In the rows, zero is written as 128.
One turn or mirror swaps these rows in pairs. Which row does each one swap with?
The rows were stretched afterwards, more along some directions than others.
k_760: [ 88 154 136 115 149 154  89 111 102 126 122 132  87 161 124 128 109 145
 155 157]
k_518: [123 132 105 100 124 128 111 102  87 120 103 127  75 185 123 123 121 132
 115  88]
k_755: [132 154 153  94 137 157 116 159 145  93 134 149 142 102  89 117 157 119
 167 141]
k_652: [110 150 146 128 143 145 112 101  81  97 126 131  96 142 124 137 104 162
 118 120]
k_60: [ 91 143 111 112 116 123 126 104 139  78 111 153  97 159 143 150 130 147
 106  93]
k_174: [174 155 151 148 134 108 116 123  92 150 121 120 150 144 143 101 118  93
  90 100]
k_637: [136 110 113 134 115 129 134 108  76 110 114 100 124 147 131 140 129 127
  88  88]
k_262: [127 157  88 112 116 100 111 117 164 110 141 132 140 129  86 126 102 187
 187 162]
k_643: [170 170 137 106 129 147 126 148 162  93 101 179 139 108 113 136 145 126
 146 135]
k_894: [101 122 112  67 122 144 120 125 112 130 143 134 142 119  91 131 154 135
 155 133]
k_600: [132 140 128 127 100 134 116 113 120  86 109 154 153 146 140  98 132 172
 105 120]
k_926: [118  90 122 119 105 144 143 118 133 127 122 128 104 141 148 139 132 154
 134  99]
k_54: [160 158 157  81 150 171  96 132 131  80  97 146 126  93  98 148 131 149
 121 172]
k_254: [138 142 144 135 148 137 105 103  90 126 105 148 118 152 167 110  97 158
 103 161]
k_443: [134 100 159 135 160 139 149 135  84 160 144  92 117 158 148 139 132 104
 108  74]
k_407: [120 121 146 119 153 145 146 130  91 146 123 120 133 102 133 149 158  80
 100 110]
k_629: [123 114 106 105  98 118 143 117 111 110 123 157 125 138 143 107 138 129
 112 137]
k_444: [158 130 136  98 135 109 151 137 128 150 123 146 194 140 151 100 148 108
 144  76]
k_705: [112 125 121 126 112 136 110 117  83  94  93 109  94 161 134 133 130 136
 102 112]
k_582: [113  96 135 146 120 104 152 145 121 148 140 137 123 158 177 136 145 110
  91  80]
k_121: [143 134 110 128 111 143 101 117  77 144 122 143 122 173 112 117 138 169
 114 136]
k_285: [111 148 118 132 145 150 131 156 130 102 141 124 111 133  98 133 147 126
 161 109]
k_258: [124 110 109 118  99 142 153 133  97 116 126 160 100 148 152 129 138 105
 101  85]
k_903: [132 103 136  95  99 160 115 133 115 117 120 132 113 111 142 125 124 131
 116 143]
k_168: [139 130 124 139 131 149 103 133 109 108 124 163 100 121 113 150 124 152
 109 152]
k_707: [146 165 142  81 103 165  94 142 127  85 102 169  97 122  98 132 133 178
 113 160]
k_219: [147 165 104 125 124 100 115 102 164 100 136 131 157 101  86 124  98 161
 162 156]
k_99: [119 131 152 131 170 146 109 134 112 165 145  78 147 109 122 115 134  85
 149 135]
k_228: [131 101 102  85 113 113 153 131 146 180 146 144 137 134 131 135 137 121
 145 131]
k_949: [139  88 109  82 115 132 151 128 137 183 149 130 139 123 116 140 146 127
 122 132]
k_778: [154 126 146 110 174 157 120 125 117 144 147 135 169  82  94 137 150 103
 141 152]
k_853: [138 162 103 124 125 106 115 104 167  97 132 135 141 105  90 131  96 175
 166 166]
k_418: [167 145 116  87 134 111 139 148 146 150 122 155 155  98 135 141 131 102
 124 146]
k_378: [133  85 108  92 124 130 152 123 135 189 146 120 130 136 123 142 142 125
 123 131]
k_612: [122 128 136  92 150 159 145 111 102 127 126 130 128 100 112 155 155 113
 100 112]
k_833: [137 131 148  98 176 175 117 148 147 124 109 114 110 150 125 141 137 158
 144 151]
k_146: [136 152 141 105 139 135 116 167 144  98 112 154  88 119 107 131 134 139
 162 133]
k_572: [123 167 120  93 121 125 102 123 119  98 121 158 166 139 102 100 132 199
 170 133]
k_19: [135 105 153 134 132 140 124 171 128 146 134 121 107 155 152 127 121 126
 153 132]
k_487: [ 89 128 135 144 161 138 122 107 119 158 141 101 123 130 124 129 136 135
 161 119]
k_601: [170 153 138 137 116  99 100 147  97 130 105 157 111 135 156 131  89 126
  90 153]
k_731: [170 110 151 129 155 135 110 109  55 170 123  99 150 148 145 119 126 100
  73 122]
k_634: [111 126 131 168 145 106 126 127 123 158 129 104 152 126 152 111 121 104
 136 125]
k_2: [115 120 159 132 151 133 140 148  94 151 108 120 120 120 160 134 157  60
 104 111]
k_649: [131 146 125 116 155 119 146 151 170 103 133 119 149 111 106 116 154 102
 169 134]
k_653: [144 135  70  77 100 123 102 111 109 123 118 127 119 160 102 141 114 186
 115 149]
k_950: [ 96 102 112  83 108 163 132 133 151 121 101 136  98 134 134 149 146 142
 128 130]
k_383: [158 118 126 126 122  90 147 137 128 131 147 120 191 108 132 108 128  82
 149  91]
k_346: [170 102 112  91 128 161 120 106 118 104 126 131 146 123  94 144 135 141
 122 124]
k_233: [149 126 140 134 114 117 125 124  88 127 139 135 159 142 136  89 131  96
 120 101]
k_730: [160 109 122 149 125 112 146 108  82 125 136  96 154 132 134 128 121 125
  87  82]
k_873: [126 147 109  62 136 161  89 129 110 128  90 124  63 178 103 169 127 145
 102 138]
k_51: [144 109 108  93 146 172 131 118 132 118 106 135  91 152 113 174 149 103
  99  89]
k_497: [137 141 163 127 153 136 147 147 149 136 123 145 182 110 150 105 166  92
 122 107]

Swapped with k_378: k_853
Swapped with k_174: k_707
Swapped with k_19: k_760
Swapped with k_233: k_755
Swapped with k_601: k_873

